128 stands for zero in the data rows.
A hidden rule labels the rows of this table. It goes by one to three of the table's principal directions, not those with the most spread.
[122 153 171 161 121 165 115 162 169 143 116 156 133 152 121  87 107 139
 120 143 165 113 135 174 115 104 115 132 149 147 170 100] d
[143 155 133 162 124 156 101 171 148 119 163 164 115 100 142 145 119  84
 118 101 159  73 165 143 129 122 114 146 162 132 112 111] d
[190 131  87  87 140 127 125  98  63 152 137 106 129  84 135 155 184  63
 117 101  99  66 135  91 131 181 143 122 156 173 128 154] d
[ 83  88 156  72  89  76 122 178 111 100 122  85 195 170  59 135 113 168
 165  54  63  83  32  88 151 241 223  60 103 115  84 210] d
[131  63 116  73 151  86 154  87  75 111  92  57 139 141  84 173 173 149
 132  85  42 154  88  36 141 226 205  77 104 113 121 233] d
[104 126 151 137 131 153 138 136 154 124  73 145 122 140 124 150 121 131
 135 107 138 152 127 139 139 113 150  98 136 113 123 160] f
[108 159 117 184 135 140 118 115 148 115 167 151  88 100 182 170 120 154
 144 140 160 141 172 154 124  70  84 173 139  99 107  86] e
[160 194 105 169 123 161  99 141 147 151 191 171 111  95 176 113 125  97
 120 166 189  77 175 178 111  58  60 186 164 156 139  37] f
[138 135 117  86 131 132 131 132 126 139 110 102 159 164  91 143 169 130
 121 102 108 114  88  83 144 164 209  76 135 141 143 177] e
[ 53 125 201 217 100 120 116 152 165 102 148 157 107 124 160  80  34 204
 166 158 164 155 145 230 103  78  25 189 109  91 121  44] e
[146 148 128 163 141 154 128 113 167 149 147 176  94 122 165  80 116 127
  96 208 177 166 186 169  98  54  62 188 123 144 166  67] e
[175 128  88 116 150 142 150  82 102 153 103 138 101  92 160 127 146  74
 107 162 138 153 170 131 122  93  84 146 134 148 138 111] d
[131 101 117 112 130 107 135 106 108 126 126 126 120 107 133 119 124 112
 129 142 115 146 129 123 123 126 101 144 109 128 111 124] e
[152 103 118  81 131 116 137 136  87 125  95  79 161 138  76 139 149  94
 128  81  84  99  84  78 147 191 177  71 138 136 129 175] f
[111 160 179 206 120 170  96 173 168 121 141 164 109 116 140 103  86 120
 134 127 184  98 157 199 116  73  62 162 165 127 146  53] e
[174 140 102  55 144 149 129  96  98 172  89 113 148 136 108 161 224  89
 108  95  97  88 101  68 141 187 232  73 153 189 153 215] e
[111 109 135 127 134 101 141 101 130 125 136 103 129 159 121  94 126 186
 122 170 114 184 115 120 117 126 126 140  89 116 155 117] f
[ 89 161 157 196 129 144 117 132 186 123 164 151 105 155 156 103 101 202
 127 179 175 173 153 174 112  57  90 174 118 104 158  63] f
[140 116  83  65 134 104 152  76  73 141  97  91 140 118 132 174 178 115
 141 103  86 137  97  84 150 162 178  89 118 135 104 181] e
[ 77 140 194 189 119 149 101 158 160 103 128 138 116 136 126 121 103 151
 140 101 158 130 126 174 133 103 113 135 140 104 135  92] e
[123 105 142 149 136 147 138 135 150 116  86 162 100 106 134 127  94  90
 124 133 147 161 160 150 125  87  82 137 130 111 111 123] d
[ 95 153 201 187 121 163  90 171 212 128 157 185 115 164 124  50 101 154
  98 175 192 146 146 186 105  69 103 172 123 138 177  65] e
[144  98 117 111 128  90 149  92 105 142 145 121 124 127 141  58 109 145
 110 201 117 172 141 140 102 129  76 171  80 142 152  95] f
[132  96 100 116 143  92 161  75  83 118 120  85 115 121 141 125 130 140
 124 151 103 194 133 110 133 126 104 134  91 101 129 117] f
[ 84 124 195 189 112 119 109 147 151 112 160 137 118 141 134  57  75 178
 130 161 155 151 133 193 108 103  64 177 105 115 155  52] f
[114 101 132 100 104  98 144 120  94 127 104 126 142 112 135 102  99 112
 144 126 116 136 108 156 134 142 105 123 100 128  97 122] f
[150 142 123 143 145 151 134  91 103 147 104 124 104 101 156 134 148 103
 123 134 140 132 154 148 126 104  95 138 151 144 151 104] e
[ 98  32 155 118 139  68 180  57  63 109  64  71 109 118 125 102  97 174
 145 144  62 226 117 126 119 173  83 132  66  94 128 155] e
[150 142 105  73 114 133 116 174 148 142 133 133 177 161  80 137 148 111
 126 105 114  66  84  83 136 168 207  80 145 156 122 182] e
[146 123 109  97 132 127 132 121  93 129 108 108 136 112 119 173 161  93
 133  78 101  96 115  93 147 173 172  92 146 136 109 179] f
[110 189 187 185 106 174  85 169 181 144 165 194 118 132 161  66 112 117
 104 149 209  99 157 219 118  71  97 172 145 159 162  43] e
[178 193  48 102 131 167 121 143 141 153 145 158 137 110 149 201 169  71
 130 109 154  62 145 100 145  94 165 105 182 148  98 144] f
[175  87 134 110 159 135 141  79  88 146  88 124  97  95 127  87 158  54
  83 152 117 161 160 118 115 134  92 145 121 162 165 127] d
[109 114 140 153 120 108 143 125 127 118 136 124 122 132 144 100  84 168
 136 156 130 161 141 158 117 122  85 152 103 106 129 100] e
[115 162 191 186 121 186  98 190 196 130 123 183 121 146 121  93 100 117
 111 126 187 102 152 183 119  90 115 137 163 140 162  95] d
[108 112 144 113 113  96 114 141 127 120 155 104 155 153  95  98 119 164
 138 133 106 118  84 116 122 157 141 128 107 130 132 125] d
[135 108 166 117 125 136 119 153 109 126  95 111 145 130  87 113 132  93
 124  81 109  89 104 121 135 182 152  95 146 147 143 155] f
[ 83 132 160 190 127 124 115 138 167 100 165 140 105 138 144 113  92 182
 133 153 156 169 147 160 118  82  85 170 111  88 131  75] d
[165 177  83 106 116 133  94 157 128 142 205 148 147 111 140 159 165  97
 122 110 136  35 132 101 130 152 166 137 157 162 105 134] d
[113 104 180 162 136 143 119 141 132 105  99 126 109 122 109 103 111  97
 114 107 139 149 135 148 132 118 101 129 131 113 144 105] f
[101 130 146 125 116 136 106 171 138 103 120 123 146 132  97 186 135 120
 153  47 114  79  94 103 152 165 189  83 154 110  89 179] f
[134 127  77 113 131 102 147 108 110 121 147 105 130 124 142 165 130 151
 144 137 109 141 128  99 133 128 129 128 117 105 101 137] e
[ 93 142 177 154 124 148 100 170 169 109 134 132 136 162  99 139 136 155
 127  86 137 111 107 123 138 144 184 105 142 117 140 148] f
[155 125 128 142 152 169 120 154 148 116 105 147 108 110 110 175 145  68
 109  84 133 103 160  94 136 134 150 108 170 125 123 171] e
[117 230 100 168 103 166  76 190 179 123 223 185 131 112 176 212 145 128
 146  80 185  26 153 144 146  98 170 141 183 125  76 112] f
[ 90  78 178 111 121 100 136 137 118 107  92  92 151 164  79 113 118 170
 137  94  82 149  79 107 136 198 179  88 100 112 133 185] e
[140 130  42  92 127  93 152 109 115 121 162 124 132 112 155 197 132 145
 148 135 103 133 137  80 136 134 147 127 111 100  64 167] e
[101 160  98 147 110 106 131 122 147 123 183 143 126 131 173 125  99 179
 146 175 158 156 137 162 126  67  91 166 101 100 101  68] d
[115  78 151 135 132  88 148 107 103 112 118  79 131 148 102  65  93 167
 128 165 101 187 109 132 115 136  80 141  86 106 159  93] d
[139 140 112  96 110 126 135 114 111 154 120 158 133 107 160 105 130  92
 122 148 145 123 133 162 131 112 115 136 116 158 112 112] f
[ 91 108 150 141 128 105 131 109 134 117 133 115 121 143 129 115 115 188
 143 150 115 170 114 134 118 124 116 145  99 109 132 122] f
[ 84  34 175  85 127  74 167  93  74 105  39  56 148 157  73 105 115 167
 149  97  50 199  60 102 141 207 160  72  74 101 129 195] d
[137  43  99  46 134  53 184  64  39 124  79  50 150 131 101 129 142 146
 137 120  32 178  84  63 136 227 162  87  70 118 112 210] e
[119 129 167 159 141 158 120 130 164 133 108 152 108 140 125 109 128 137
 112 143 150 151 146 147 115 103 120 139 135 134 162 124] e
[221 148  30  60 154 135 162  60  67 183 112 112 127  97 159 148 197  60
 101 160 114 118 152  86 130 126 135 119 143 179 145 143] e
[118 108  60 123 135  78 157  89  97  98 160  99 110  99 164 199 118 164
 157 131  94 168 144  89 137 127 110 144  99  70  62 144] d
[ 97 162 129 195 116 147 106 173 184  99 174 175 105 110 159 153  75 135
 148 131 181 119 164 170 127  52  71 167 145  86  86  68] d
[106 130 161 165 120 144 105 178 165 101 140 153 122 126 115 130  98 114
 128 104 151 112 137 144 131 114 118 134 140 108 112 114] e
[138 183  62 118 130 143 128 132 139 130 157 134 133 126 156 222 165 133
 142  96 138  95 135  92 153 115 188 103 157 112  88 160] e
[146 166 113 112 126 156 111 141 135 148 129 140 142 129 126 159 164 106
 130 101 137  73 117 117 137 133 173 104 165 156 128 149] e
[127  89 157 115 115 107 146 114  97 138  91 120 135 122 122  54  92 117
 127 157 118 153 117 170 115 138  74 138 100 145 145 100] f
[116  59 118 106 128  72 172  96  88 104 105 101 121 118 131 113  91 143
 130 144  85 198 131 115 128 162 102 131  70  92  99 151] e
[109 106 141  93 105  90 146 112  88 133 108 102 155 140 124  89 116 145
 139 128 105 146  88 147 137 163 137 111  91 133 123 127] e
[180 158 116 117 138 179 112 163 130 144 109 143 137 115 108 156 162  42
 108  80 142  53 140 108 140 142 163  93 189 163 139 153] e
[158 135 112 101 141 157 138 129 105 135  79 120 132 117 118 184 170  67
 118  64 117  99 130  94 156 163 190  71 165 137 121 190] d
[ 75 127 180 215 135 140 102 149 172  84 154 142  88 122 138 143  92 168
 140 119 154 155 156 157 121  87  83 167 133  77 122  88] d
[ 87  81 186 150 128 104 137 130 133 101 105  96 130 164  91  68  89 174
 126 144 114 192 102 142 122 133 106 128  88  97 158 106] e
[133  94 106  78 116  75 140  95  98 144 148 112 147 130 125  84 124 155
 135 179  92 142 101 116 108 154 112 150  81 150 123 129] f
[123 158 132 167 133 173 116 165 160 115 108 146 119 120 126 183 119 106
 145  84 155  97 142 136 141  94 128 107 180 108 113 129] d
[102  91 185 191 131 125 139 126 151 112 116 151  92 122 143  43  52 148
 115 194 157 202 171 199  97  75  15 189  95 107 158  52] e
[127 117 196 170 129 145 118 142 120 123 110 119 118 131 113  48 102 101
 100 134 153 141 138 180 121 119  76 144 130 137 185  61] f
[106 157 141 138 111 134 123 147 155 136 135 134 149 163 126 101 112 167
 136 146 153 132 107 159 129 101 134 123 123 128 144  97] d
[115  78 170 103 132 109 143 102  95 126  78 100 131 140 102  92 138 126
 115 116  95 167 103 122 133 177 149 106  98 134 150 159] e
Here are more rows. What is the label of each one?
[ 24 120 219 205 117 124 127 132 187  96 117 135 109 179 139  96  76 252
 147 147 153 219 120 192 123  89 114 147  87  70 148  97] ~ e
[135 161 176 192 130 188 105 169 180 134 124 186 102 122 142  78  99  82
  94 147 201 123 179 197 117  60  72 159 158 142 167  57] ~ d
[188 132  87  91 134 133 140 114 103 160 128 139 132 107 138 105 147  67
  98 156 131 110 151 119 120 132 115 135 133 169 141 125] ~ e
[ 61 115 198 187 116 124 110 176 156  78 130 107 132 159  95 124  81 180
 150  84 131 141 101 149 139 134 129 116 125  73 125 109] ~ f
[125 103 138 114 126 117 136 113 101 128 100 114 129 116 122 123 125 115
 136 116 109 132 116 131 130 147 121 118 122 132 122 139] ~ e
[132 108 148  92 126 127 138 126  79 132  68  84 155 135  94 144 154 103
 136  59  88 100  85 107 152 203 188  63 142 141 134 186] ~ e
[163 157 106 155 145 152 119 110 131 142 161 154  94  96 170 127 146  95
 102 159 162 124 184 142 115  86  86 173 145 145 145  85] ~ d
[119 174  82 148 127 132 126 119 152 133 173 144 119 123 173 192 134 184
 159 142 140 115 148 125 123  94 130 148 143 112 100 128] ~ e
[ 93 134 160 150 130 141 125 136 166 122 113 130 128 166 115 124 124 177
 131 133 139 160 114 136 128 108 149 117 124 112 148 131] ~ d
[111 121 133 139 126 122 127 128 110 108 120 111 123 111 130 166 125 126
 150  87 115 120 121 125 142 141 130 115 137 105 100 139] ~ e
[116 134 199 173 134 170 109 162 158 123  98 135 122 150 101  93 120 117
 109 107 156 125 132 160 128 122 128 118 153 134 180 108] ~ f
[138 129  99 113 154 141 150  78 109 139  87 113 108 119 145 189 175 126
 131 113 110 156 137  95 141 126 160 104 140 124 127 176] ~ e
[104  95 174 124 128 122 144 123 125 125  76 105 139 161  98  88 114 152
 124 126 113 170 101 138 131 149 141 102 106 122 158 142] ~ d
[138 101  94  67 121  91 137 131 107 126 131  99 164 142  91 143 139 136
 142 116  80 109  82  72 132 181 174  96 112 131 102 183] ~ e
[130 120 119  97 138 115 149  86 100 145  94  83 142 156 113 115 158 153
 128 141 105 166  92 110 135 135 154 100 112 134 160 136] ~ e
[135 133 119  58  93 121 121 175 116 139 109 129 189 143  87 128 132  85
 141  78 112  57  66 114 151 181 198  67 137 157  95 173] ~ f
[105  86 156 118 121 107 162 108 127 133  75 129 130 149 125  69  87 160
 128 171 118 198 120 161 116 125 100 128  83 122 144 129] ~ f
[117 113 141 126 127 121 133 126 138 125 120 134 126 140 122  99 115 133
 118 148 133 160 126 137 125 116 118 134 107 123 135 118] ~ d
[182 155  74 100 152 145 119 103 124 154 156 130 121 118 133 150 191  90
 101 147 131 107 144  80 124 114 150 136 148 161 146 134] ~ d
[150  91 110  79 143 101 143  71  69 139 108  97 122 104 129 136 173 104
 120 122  81 141 118  89 129 177 145 122 110 149 126 170] ~ f
[121 183  88 137 119 119 117 132 145 128 200 124 139 149 154 147 142 174
 132 147 151 121 126 124 136  97 148 142 124 113 122  91] ~ f
[ 91 104 187 190 121 124 124 139 153 106 127 148 102 124 136  46  55 140
 123 178 165 186 150 204 108  64  22 182  99 103 146  34] ~ d
[157 172 103 140 124 152 119 136 143 154 162 167 121 111 165 131 132 115
 120 151 160  88 166 151 115 104 110 156 152 156 133 106] ~ e
[131 147 144 169 159 176 116 114 162 128 116 155  84 119 145 153 158 111
 104 129 161 154 171 130 127  79 125 143 153 125 153 123] ~ f
[ 31 118 207 221 105 117 109 186 201  75 151 138 124 168 111  90  26 231
 167 146 159 174 113 193 114  72  63 160 104  57 122  58] ~ d
[142 165  56 118 126  87 124  98 104 133 228  93 138 129 161 160 157 190
 142 159 111 111 125  91 123 135 138 161 114 122 117 106] ~ d
[123 111 122 106 136 117 136 108 104 124 111 106 128 122 124 184 161 143
 142  84  86 117 116  86 138 187 183 100 132 125 108 203] ~ f
[110  86 120  93 114  84 142 138 111 108 126 104 153 137 102 146 108 158
 152 104  78 124  94  92 132 192 160 103 102 108  87 188] ~ e
[154 140 141 132 132 170 110 181 148 124 114 150 134 125 100 151 139  65
 107  74 140  69 142 111 140 155 169  96 173 142 130 165] ~ e
[126 160 107 170 116 124 108 156 139 113 197 142 121 102 158 154  98 143
 152 128 147  82 154 147 119 108  82 168 148 111  96  84] ~ d
[168  75 130 101 158 136 151 102 100 129  61 118 108 109 101 104 142  46
  89 131 111 171 146 101 130 133 111 113 122 138 149 148] ~ e
[119 124 144 132 130 130 133 123 125 130 107 111 134 144 117 125 129 150
 135 121 120 135 113 130 130 137 137 114 130 126 145 135] ~ e
[148 114 152 135 136 149 108 159 127 119 117 130 126 114  95 125 131  71
 114  92 125  87 131 116 128 152 128 118 157 142 136 138] ~ d
[141  95 103 100 156 111 157  76  96 132  91  79 124 136 111 157 159 153
 135 132  79 167 113  74 127 153 148 105 119 121 143 176] ~ f
[101 148 159 188 114 125 120 124 146 129 168 151 107 123 172  69  82 170
 128 185 171 157 159 206 106  72  44 194 108 121 149  34] ~ e
[133 163 116 168 125 154 127 123 154 139 142 181  97  98 184 113 100 105
 122 175 188 144 182 191 117  39  50 177 136 129 123  55] ~ f
